In the data rows, the value 128 means zero.
Here are some points, each followed by its number:
  120  146   85  106   97  148  101  143  150  165  105  146  122  139   74  152   96  122  109  160  124  164  116  156  103 0
  124  128  137  130  104  104   99  126  131  152  129  169  113  128   99   81   68  111  118  133  123  162  153  157  110 1
  171   82  133   77  172   89  164   80  168   81  169  106  174   82   81  106  151  157  164   84  152   75  176   98  138 2
  160   94  156   98  128  155  160  158  162   98  172   97  171  100  102  154  168   70  158  103  152  100  159   93  144 3
  109  155  146  144  109   89   84   87   98  152   90  177   92  162  129   84  106   85  101   96  102  168  108  172  107 4
  116  145  102  138  127   74  104  105  113  163  103  156  110  153  121  104   90  171   92  175   94  148  109  157  178 5
   94  158   91  142   81   73   91  135  120  163  100  149  106  155   98  121   93  112   89  144  109  161  105  158   96 6
  109  168  107  157   85   90   87  163   94  155  100  167  109  171   79  131   92  159   84  166   93  167  103  171  123 7
   89  171   91  164  147  165   88  179  108  162   87  144  107  152  107  141   95  101   85  130   92  162  103  157   74 8
   87  171  102  155   91  179   89  129   99  151   99  163   91  147  164  173   94  173  101  109  107  146   93  157  179 9
  160  139  137  160  128  140  112  142   89  102  149  145  157  157  159  155  130  170  113  156  104  122  144  142  101 10
  175   82  155   78  111  107  165  157  175   93  164   80  175   77  134  150  156  162  175  187  167   80  171   92   93 11
  167   88  103  103  160   80  170  129  153   96  172   88  173   80  166  160  168  170  173   68  166   82  162   94  180 12
  135  132  151  119   86  135  100   79  153  155  135  183  124   95  148  175   73  145  138  151  137  154  153  141  140 13
  149  123   78  131  179  163  152  152  127   84  158  112  168  114  121  158  161  144  157  171  130  103  151  101  106 14
  181   70  130   96  180  126  166  156  172   95  164   83  159   95  164   79  153  127  162  147  153   83  161   92   87 15
  177   96  106  114  110   84  168  170  141   96  170   92  160  110  158  164  168  166  159  152  147   87  171   97  160 16
  140  101  115   96   82  156  161   77  157  106  167   82  179   86   78   84  167  159  151  173  183   93  162   98   84 17
  179   87  188  109  154  104  161   90  150   97  173  105  173   86  138   91  167  134  161  116  165   87  161   95  151 18
   97  149   93  157  139   78  103  112   86  153   99  157   84  167  114  175   87  166   86   87  102  169   92  172  124 19
  103  150   80  145  157  147  107  111   97  156  100  154  101  162  120  109  103  169   88  105   93  168   93  159  167 20
   99  169  155  174  181  173  107  102   74  167   91  149  105  181  145  154  109  120   84  151   91  175   89  167  132 21
  118  116  113  175  108  177  143  143  105  102  118  111   85  139  173  121  148  120  152   88   90  122  111  104   86 22
  100  170  172  175   85  150   81  140  102  152   88  172  108  171  134   73   89  116   97  121   90  150   94  160  165 23
  182   71  141   77   86  161  181  114  175   93  164   98  159   92   90  132  171   80  163   64  168   97  160   94  111 24
  169   85   90   77  143  122  163   98  162   93  164   99  160   91  116  136  154  112  175  170  167   82  172   93  106 25
  183   77   95  100  181  125  167  132  175   80  173  104  176   94   75   80  171  172  178  123  167  100  163   95  156 26
   94  114  154   92   98   93  147  184  164  152  130   91  102  110  110  170  143  141  136  101  170  135  110  104   92 27
Which two points above are nearest to each new point? Their numbers follow each, nearest first.
  117  125   95  173  178  163  150  128   87  104  107   72  100  146  164  168  172  159  137  119   96  105  106  103  113 22 14
   99  154   78  158  164  135  104  146   98  164   89  161   92  167  159  162  110   74   87  124   94  148   91  169  125 8 21
  107  105  153   84  102   93  161   84  159  154  128   96   94  106  177  116  136  141  138  172  176  144  129  105  106 27 13
   87  184   78  170  104  141   88   73   83  165   87  149  108  175   98  102   95  151   97  120  106  165  101  171  162 20 5
   85  157  162  142   98  175   92   86  119  165  101  161  105  144   78  171  108  168   87  118  110  147   92  155   84 0 9
   97  162  138  148  142  138   89  127  111  163   97  147  105  149  101  114   96   74   87   82   92  163  103  158  127 4 8
  114  153  105  160   99  102  136  118   94  107  100  106  121  165  133  114  162  116  123   77   96   95   90  124  124 22 4
  177   99  100  103  148  179  168  153  148   95  162  105  175   87  137   94  153  169  173  148  151   84  161   95  168 26 14
  132  111  131   93  141   84  158  101  156  125  164   90  156  102  180   81  158  161  159  170  185  105  148   89  172 18 16
   91  132  108   93  123  126  124  174  159  172  113  127   92  120  123  175  126  162  116   93  159  158  120  142  137 27 0
  153  121  114   85   85  177  115   93  162  115  166  161  152   88  139  145   97   90  144   90  140  119  178  130  118 13 24
  121  128  168  160  113  138  125   90  106  133  106  152   95  120   84  108  102   98  121  183   99  151  113  146   87 1 4
